Some points:
tensor([-0.86, 0.76, 0.61, -2.42, 2.51, -1.75, -0.68, -0.52, -0.75, 0.72, -0.38, -1.05, 0.61, -1.10, 0.27, -0.47, 0.10, -0.87, -1.27, 0.80, 1.80, -1.19, 0.95, 0.98])
tensor([0.91, 0.04, -0.42, 0.01, 3.17, 0.70, 2.16, -0.61, -0.91, -0.25, 0.50, 0.42, -0.96, 0.49, 0.33, -1.08, -0.72, -0.31, 0.85, -0.90, 0.27, 1.14, 0.54, 1.23])
tensor([0.61, -0.88, -0.01, 0.24, 1.70, -0.30, -0.76, 0.53, 0.51, -0.87, -2.01, 1.03, -0.03, 1.19, -0.39, -3.03, 0.28, 0.41, -0.15, 1.10, -1.31, -0.31, 1.21, -1.78])
tensor([0.49, 1.45, -0.90, -0.44, -0.41, 0.45, 0.75, 1.52, -0.64, 0.18, 0.95, -0.50, 0.63, -1.42, -0.61, -1.29, -0.05, -0.61, -0.41, -1.17, -0.71, -0.10, -1.85, 1.71])
tensor([0.14, 0.06, -1.75, -1.14, -0.68, 0.62, -0.77, 0.91, -1.87, -0.28, 1.13, 3.39, 1.24, 0.34, -0.42, -0.16, 0.93, 0.05, 0.00, -0.22, 1.00, 0.85, 1.47, -0.96])
tensor([-1.27, 0.18, 0.24, 0.46, -1.26, -0.19, -0.37, 0.10, -1.63, -0.88, 1.03, -1.35, 0.32, 0.15, -0.77, -1.86, 0.44, 1.15, 1.53, 0.83, -2.01, -1.36, 1.36, 1.73])
tensor([-0.10, -0.96, 1.53, 0.41, -0.17, -1.28, -0.26, 0.32, 0.23, 0.21, -0.19, 3.14, -0.57, -0.42, -2.11, -0.10, -1.16, 0.00, 0.84, 0.24, 1.17, -1.49, -1.84, 2.12])
tensor([1.23, -0.41, -0.62, -0.73, 0.92, 0.56, -1.89, -0.32, 2.13, 0.58, 1.74, -1.18, 0.17, -0.44, 0.30, -0.14, -0.45, 0.06, 0.34, 0.03, -1.26, -0.21, -0.30, -0.12])
tensor([-0.72, 0.24, 1.79, -2.34, -0.30, 0.61, 0.41, -0.40, 0.21, -0.43, -0.13, 1.19, -0.25, 0.44, -2.26, 1.42, 0.27, 0.14, -0.10, 0.21, -1.37, 0.54, 0.14, -0.17])
tensor([0.63, 0.63, -1.01, -0.44, -0.86, 0.29, 2.05, -0.03, 0.22, 0.16, -0.38, 0.22, -0.97, -0.17, 1.26, 0.17, 0.09, -0.09, -0.99, -0.22, 0.61, 0.07, 2.07, 0.03])
tensor([0.38, 0.45, -1.52, -0.16, -0.19, 0.06, 0.24, 0.17, -0.64, 0.29, -0.41, -0.79, 0.23, 1.77, -1.72, -1.54, -0.08, -0.93, -2.54, -0.08, 0.13, -0.39, -1.59, -0.55])
tensor([-0.10, 0.08, -0.51, -0.79, -0.48, -0.39, 0.14, 0.97, -1.07, -0.29, -0.02, -0.40, -0.59, -0.41, -0.19, 0.76, 0.28, -2.11, 0.59, 2.31, -1.64, 0.43, -0.65, -0.27])
tensor([0.07, -0.11, 0.43, 1.54, -0.06, -0.90, -1.39, -0.59, 0.23, 1.33, 0.07, -1.07, 0.68, 0.18, -1.44, -0.24, 0.39, -2.49, 1.10, 1.18, 0.40, 0.29, 1.15, 1.76])
tensor([-0.73, 1.26, -0.15, -0.19, 0.28, 0.55, -0.63, -0.81, 1.94, -1.97, 1.42, 0.48, -0.72, 0.17, -0.40, 1.42, 1.41, -0.57, 0.23, 1.56, 1.28, -0.46, 0.16, -0.50])
tensor([-0.58, -0.72, -1.14, -0.95, 0.47, 0.99, 1.17, -1.42, -0.11, -1.21, -1.66, -0.63, 0.27, -0.22, -0.67, 1.56, -1.98, 1.13, 0.64, 0.56, 0.30, 1.20, -0.51, 0.60])
tensor([1.69, 1.90, -0.88, -1.09, -1.79, 0.87, 0.05, -0.57, 0.20, -1.17, -0.55, -0.80, -2.89, -0.27, -0.15, -0.56, -0.44, 0.38, 0.73, -0.73, 1.23, -1.02, 0.06, 0.19])
tensor([-0.20, -2.22, -0.18, -0.03, -0.71, 1.22, -0.15, 1.58, 0.67, -0.23, -0.75, -0.91, -1.39, 2.18, 0.50, 0.07, -1.03, -0.92, -0.72, 0.39, 0.91, 0.21, 0.22, 0.79])
tensor([0.52, -0.73, -0.95, -0.51, -1.58, -1.33, 0.87, -0.48, 1.47, -0.12, -0.66, -0.87, 2.70, 0.02, -0.36, 0.67, 1.06, 0.48, -0.77, -0.16, -0.01, -0.81, 0.77, 1.21])
tensor([0.14, 0.24, -0.04, 1.07, 0.01, -0.37, 2.01, 0.46, -0.52, 0.74, -0.11, 1.25, 0.19, 0.32, 0.60, 0.77, 0.63, 0.57, -0.75, 0.43, 0.11, 0.27, 0.39, 0.11])
tensor([0.49, -2.26, 1.15, -0.42, -0.38, 0.32, -0.79, 0.07, -1.09, -0.44, 0.52, 0.32, -0.80, -2.45, 2.81, -0.10, 0.59, 0.70, -1.49, 1.68, -0.83, -0.94, -0.37, 0.81])
tensor([1.58, -0.02, -0.47, 1.82, 0.87, 0.06, 0.06, -1.16, 0.77, -0.91, 1.45, 0.76, -0.18, -0.55, -0.65, -0.13, -0.62, 1.35, -0.58, -0.10, -0.39, 0.45, 0.45, -0.09])
tensor([0.03, -0.33, 1.57, -0.31, 0.14, 1.25, -0.34, 0.78, -0.39, -1.71, 1.10, -0.56, 1.09, 0.96, 1.55, 0.28, -0.94, -2.47, -0.01, -0.51, -0.38, -1.13, -1.00, -2.25])
tensor([-0.11, 0.82, -0.96, -0.39, -0.58, -0.60, -0.61, -1.49, 2.31, 0.80, -1.01, 1.16, 0.58, -0.94, 2.21, -1.28, 0.74, -0.30, 0.45, 0.87, -0.85, 0.86, -1.51, 0.36])
tensor([0.27, 0.80, 0.88, 0.28, -0.87, -0.68, -0.68, -2.47, -0.69, -0.02, 0.64, 0.39, -0.24, 2.83, 0.65, 0.20, 0.04, -0.27, -1.69, -0.52, -0.68, -0.37, -1.02, 1.26])
tensor([-0.36, -1.36, 0.43, -1.44, -0.77, 0.70, -0.73, -1.51, -0.96, -0.64, 0.05, -0.25, -0.48, -1.01, -0.71, -0.88, 1.27, 0.83, 0.03, -0.72, 1.04, 1.88, 0.10, -0.93])
tensor([2.39, -0.59, 0.20, 0.04, 1.19, -0.27, -0.07, 0.85, -0.38, 1.58, 0.46, -0.15, -1.04, 0.55, -0.05, 1.88, 2.11, 0.40, 0.67, -1.45, -0.74, -0.36, -0.55, 0.08])
tensor([-0.50, -0.11, 0.81, 0.68, -0.73, -1.63, 1.52, 1.20, 1.59, -2.00, 0.44, -0.23, 0.97, -0.24, 0.98, -1.24, -0.38, -1.17, 1.82, -1.72, 1.45, 0.02, -0.34, -0.33])
tensor([0.73, 1.07, 0.68, 0.59, -0.56, -3.74, -0.09, 1.20, -0.19, -1.10, 0.23, -1.07, -0.48, 0.47, 0.54, 0.53, -0.17, 0.33, -0.22, 1.80, -0.35, 2.81, -0.40, -0.51])
tensor([0.25, 0.00, 0.89, 0.52, -0.92, -0.23, 0.39, -1.00, -1.00, -0.70, -0.18, -1.07, 0.95, -0.34, -0.02, 0.00, 0.65, -0.28, 0.04, -1.07, -0.41, -0.80, 1.26, 0.10])
tensor([-2.99, -0.22, -2.67, 0.38, 0.39, -0.73, 0.36, 0.37, -0.77, 0.42, 1.73, -0.23, -0.74, -0.20, -0.13, 1.13, -0.80, 0.62, 0.15, -0.09, -0.17, 0.40, -0.97, -0.76])
tensor([-1.56, -0.37, 0.69, 1.02, 0.75, 1.92, -0.31, 0.07, -0.31, 0.67, -0.90, -0.15, 0.18, -0.30, 0.34, 0.02, 2.73, 0.27, -0.34, -0.17, 0.82, 1.20, -1.22, 0.65])
These points spread out most along one direction. How many in every 100 of the points above lie lower along it than each point below? Answers are rounded to whole numbers. More than half of the points above lie lower than the first one.
tensor([-0.95, 0.51, 0.30, 0.14, 1.17, 0.04, -1.53, 0.64, 0.43, -1.30, -1.74, -0.06, 0.14, -0.22, -0.47, 0.54, 0.02, 1.00, -0.47, -2.82, -1.17, 1.48, -0.15, -0.14]) 32
tensor([0.78, -0.78, 1.34, -0.02, -0.60, 0.40, 0.06, -0.30, -0.10, 2.63, 0.98, -1.12, 0.24, 0.40, -0.31, -1.41, -1.09, 0.98, 0.26, -0.24, 1.41, 1.73, -0.45, -1.25]) 39
tensor([0.51, 1.02, -0.28, 2.87, 0.18, 0.00, -1.25, 0.42, -0.94, -0.60, -1.41, -0.41, -0.75, -1.08, -0.21, 0.37, 0.28, 0.81, -0.04, 0.46, 1.59, -0.99, 0.21, -0.72]) 48
tensor([0.07, 0.59, -0.30, -0.27, 0.94, 1.50, 0.19, 1.46, 0.63, -0.28, -0.22, -0.72, 1.53, 2.34, 1.02, 1.06, 0.18, 2.60, 0.77, 1.23, 0.78, -0.40, -0.22, 0.30]) 35
tensor([0.07, 0.54, -0.56, 1.97, -1.03, 1.22, -1.41, -0.77, -1.20, 0.77, -0.35, 1.52, 1.46, 0.06, 1.30, 1.29, -1.71, -1.60, -0.55, -1.04, 0.35, 0.25, 0.91, 0.14]) 39
tensor([0.25, 1.13, 0.85, -1.00, -0.11, 0.61, -0.71, 1.87, 0.68, 1.57, -0.37, -0.31, 0.35, -1.79, -0.28, 0.53, -2.44, 0.10, -0.65, -0.42, -0.86, 0.56, 1.34, 0.87]) 58
tensor([0.66, -0.23, 0.34, 1.46, 0.41, 1.07, 2.01, -0.51, 0.20, 0.29, -0.29, 0.13, 0.93, -2.29, -1.02, -0.30, -0.47, 0.05, -0.29, 1.48, -0.15, -1.24, -0.72, -2.81]) 39
tensor([-2.49, 0.10, 1.12, 0.53, -0.05, 0.29, 0.42, 0.11, 1.48, 1.33, 1.37, 0.47, -1.55, 0.45, -0.10, -0.72, -0.01, 1.41, -2.09, -0.80, -0.16, -0.99, 0.58, -0.59]) 39
tensor([-0.21, 0.57, 0.11, -1.09, 0.24, -0.38, -0.24, -0.58, -1.02, 1.69, -0.39, 0.73, 0.09, 1.20, 0.90, 0.37, -1.17, 0.93, 3.45, -0.19, -0.27, -1.77, -0.31, -1.06]) 39
tensor([-1.40, 0.48, 0.98, 0.16, -0.30, 0.10, 1.21, -0.09, 0.50, 0.96, -0.88, -0.30, -1.05, 0.32, 0.02, 0.73, 1.38, -1.30, 1.58, -0.97, -1.07, 0.07, 0.73, -0.50]) 48
tensor([0.23, -2.59, -1.63, -0.04, 0.03, -1.66, -0.42, 0.03, 0.78, 0.46, -0.82, -0.43, 0.12, -0.96, -0.11, 0.73, -0.18, -0.43, 0.05, -0.85, 0.15, -0.36, -0.10, -0.75]) 58
